In the rows, zero is written as 128.
Where one turn sends some rows of the set: a few examples, then the rows asked:
saf: [155 126 116 129 125 121  99 134 128 147 152 116 131 123 118 157 132 131
 123 105]
Suk: [120  98 142 135 135 106 132 125 130 129 123 128 118 181 145 107 157 115
  89 141]
ros: [101 124 138 117 165  97 127  96 125 147 110 122 133 120 155 124 139 144
 111 116]
gizek: [125  83 111 127 151 131 138 131 150 140  78 105 119 132 148 116 126 139
 115 137]
dolot: [124 133 122 103 167 144 127 153  85 151 124 124 143 140 137 108 124  96
 134 135]
sut: [123 131 123 164 195 139 133 118 162 105 137 130 124 137 129 119 109 110
 155 132]
Kegi: [139 134 150 188 153 117 137 129 108 128 122 108 124 161 113 129 101  97
 141 131]
tova: [114 102 136 153 152 118 125 103  92 109 119  83 158 146 123 119 134 141
 138 118]
Dobat: [122 103 123 184 142 121 128 127 153 116 122 150 109 134 170 119 135 114
 106 147]
vude: [109 135 131 140 133 103 148 135 109 108 143 139 137 164 166 135 120  88
 121 137]
tozi: [137 133 119 116 105 122 149 155 123 123 125 119 114 157 129 128 100 102
 154 141]
nuv: [112  98 141 131 116 133 133 100 115 156  96 102 113 141 106 131 134 118
 104 132]
naki: [126  92 122 121 158 149 140 149  85 143 115  98 142 115 124 144 115 120
 133 126]
mevi: [124 114 123 177 151 140 129 144  83 117 162 141 127 127 146 148 125 105
 128 140]
kov: [111 121 128 170 184 153 125 103 131 113 142 125 135 122 103 131 121 133
 162 133]
Nevib: [116 117 119 115 156 166 155 128 106 140  84 111 123 132 122 135 120 130
 147 151]
Sul: [135 118  99 120 140 139 137 120 143 127  97  97 127 141 135  96  82 111
 121 134]
Felip: [126  96 129 145 149 155 140 102 153 123  93 110 109 129 143  91 142 110
 107 153]
miri: [112 106 139 133 202 151 122 108 134 139 135 120 134 119 106 116 144 137
 143 126]
reb: [128 144 123 149 173 109 119 120 127 139 119 133  76 157 152 129 122 104
 114 117]
sol: [172 127 114 113 139 128 112 107 154 126 139 128 115 160 114 127 132 149
 127 132]
ret: [115 121 141 130 166 163 144 145  90  97 145 137 131 133 142 154 117 108
 128 124]
Maz: [130 116 121 150 111 118 104 115 132 141 166 112 127 121 164 118 130 114
 161 117]
vur: [122 101 120 147 119  93 130 144 133 126 121 134 116 141 140  86 137 120
 175 122]
zep: [120 113 137 124  96 122 118 112 124 137 143 138 126 129 126 121 166 141
 110 145]
Mugos: [103 130 108 132 120 136 138 109  86 119 119 103 119 140 128 156 107  97
 138 124]
furur: [112 107 134 171 117 141 115 102 151 102 118 143 120 141 130 114 107 139
 104 129]
tel: [128 125 117 125 135 126 126 112  98 115 143 146 116 148 123 104 138 134
 192 137]
togil: [121 107 127 137  82 142 121 114 130 102 113  98 124 135 123 119 132 115
 146 128]
Toz: [145 108 121 128 136  98 122 165 133 127 106 134 118 138  96 125 143 126
 134 102]
Sipod: [161  83 107 146 165 125 136  91 158 124 114 110 145 139 136 113 116 129
 123 136]
Nam: [153  95 122 133 180 149 133 118 109 159 108 107 135 130 129 121 123  91
 164 132]
Vebot: [129  93 131 163 167 118 128 103 145  94 133 170 129 128 145 140 128 131
 120 114]
Metok: [124 109 129 151 181 139 127 125  89 136 132 170 115 136 137 150 136 116
 164 123]
zopas: [132 126 133  97 128 118 124 156 115 124 151 141 103 147 141 120 150  97
 112 124]
tono: [102 122 150 153 144 148 106 134  91 124 145 169 132 144 134 125 151 129
 118 132]
zomuf: [126 120 127 129 211 133 133 122 163 137 134 130 123 143 131 108 130 129
 139 137]
vokid: [144 129 159 133 137 115 126 134 147  88 123 162 127 135 109 118 138 106
 145 109]
fabav: [145 120 151 106 132 142 114  96 136 145 142 111 129 110 132 109 128 100
 158 116]
duvu: [129 114 135 164 152 137 147 114 130 108 162 152 124 144 153 117 128 128
  96 162]

Maz turns into saf
Dobat turns into mevi
And these:
tono turns into dolot
Nevib turns into Felip
Suk turns into vude
zopas turns into tozi
sol turns into vokid
kov turns into miri
Metok turns into Nam
reb turns into Kegi

